Which row each row swaps with, under one turn or mirror:
Q575: [-60 50 11 -69 69 -239 -54 -120 -24 -37 -148 -13 -86 106 78 -7]
Q24: [0 37 -108 38 -147 108 -42 58 131 5 154 -205 -92 -263 -47 -12]
Q76: [-82 56 42 103 168 -2 23 39 -66 -115 161 -97 209 5 119 142]
Q722: [-23 -114 52 0 -208 85 -37 -160 -44 76 -9 -63 160 22 73 60]
Q173: [3 117 -85 45 135 73 47 -39 -55 -78 -119 208 42 -104 231 -118]
Q301: [-21 -12 -181 -129 -51 115 -81 -55 123 181 32 -66 159 29 -233 45]
Q65: [-277 47 -87 -28 45 146 -29 74 -10 -38 -86 41 232 52 109 87]
Q64: [61 172 -356 69 98 8 -50 27 164 174 -76 -63 -36 60 79 -111]
Q499: [-62 30 -173 -131 36 94 -116 14 115 172 50 -75 183 -40 -217 104]
Q584: [21 191 -337 75 102 85 -30 63 170 197 -52 -24 -77 32 55 -48]
Q298: [-98 15 6 -75 70 -243 -105 -79 -19 -53 -140 19 -72 81 95 -22]
Q78: [-26 -49 125 6 -202 73 -41 -152 -4 66 -7 -9 163 8 136 22]
Q843: [-36 -75 108 -19 -157 104 -41 -185 -63 63 7 5 138 -14 119 106]
Q32: [-79 47 -109 -7 -98 127 -1 -6 95 -3 194 -228 -43 -277 -18 34]
Q405: [115 214 -110 85 84 54 -71 38 -3 -49 -40 -32 -35 -165 -212 -215]
Q734: [52 8 -171 -124 -4 91 -42 38 148 188 14 -54 186 13 -218 77]
Q58: [-91 53 10 124 186 -61 -31 19 -34 -97 181 -77 190 41 102 139]
Q703: [65 -17 174 -17 74 -1 -101 79 -103 -99 81 -19 125 -88 40 -173]
Q723: [-23 50 -70 39 -132 120 -57 46 110 61 155 -231 -72 -279 -34 22]
Q864: [98 192 -150 89 69 87 -10 45 -75 -93 39 -5 -109 -169 -180 -169]
Q550: [62 232 -147 122 122 29 -96 -7 -80 -45 7 -45 -88 -157 -177 -178]
Q827: [21 151 -324 107 70 79 12 82 206 146 -71 15 -61 38 105 -121]
Q837: [-4 194 -345 122 68 35 -51 55 170 160 -57 -56 -49 66 142 -76]
Q99: [-43 176 125 119 -77 -51 -44 -117 -44 -78 -219 -102 40 -67 66 -107]
Q705: [-2 153 93 118 -61 -56 -92 -89 -64 -94 -224 -109 51 -56 42 -162]
Q714: [-109 58 -67 16 -150 86 -18 -3 149 20 149 -226 -62 -279 45 39]
Q580: [-63 41 -173 -115 0 178 -53 23 97 126 46 -58 152 17 -264 49]
Q960: [-113 35 7 -83 61 -267 -79 -60 8 -24 -104 -1 -126 54 45 4]
Q176: [48 187 -289 118 102 115 -28 -14 217 175 -48 18 -75 59 104 -91]
Q478: [87 206 -161 100 128 85 -39 16 -27 -83 40 13 -37 -204 -140 -219]
Q179: [34 83 -58 59 103 56 -36 -44 -79 -38 -126 214 47 -57 252 -103]
Q378: [-266 61 -81 -81 62 183 -4 19 -1 -37 -68 49 238 39 63 109]
Q866: [-101 0 22 53 156 -32 -22 29 -55 -150 156 -76 205 16 134 129]
Q677: [-54 3 -58 52 -187 138 27 1 158 46 159 -208 -49 -226 -5 0]
Q66: [-68 92 37 -135 128 59 52 -130 -26 101 -18 98 52 234 -23 0]
Q807: [25 244 -334 91 107 121 -48 -1 205 103 23 -62 -10 92 91 -33]
Q89: [-82 31 -7 -101 31 -236 -63 -57 -34 -4 -156 -8 -115 81 54 -21]
Q120: [118 -35 140 5 75 -55 -40 58 -106 -155 96 -12 -20 -142 48 -100]
Q751: [47 186 -353 74 75 101 4 49 213 167 -20 -29 -57 53 31 -38]
Q341: [-40 43 -89 -41 -150 75 -124 24 163 -21 126 -215 -98 -254 8 -28]
Q380: [-39 -34 -53 31 -156 164 -73 16 146 29 174 -171 -66 -246 10 -12]
Q209: [-42 109 -44 47 78 97 12 -22 -48 -59 -79 233 51 -24 263 -120]
Q449: [-105 45 44 88 148 -32 -7 -38 -51 -138 149 -73 204 33 117 149]
Q528: [11 2 -44 -111 127 17 57 -75 16 106 12 80 58 256 -2 106]

Q960 pairs with Q58
Q405 pairs with Q580
Q528 pairs with Q120
Q677 pairs with Q827
Q298 pairs with Q449

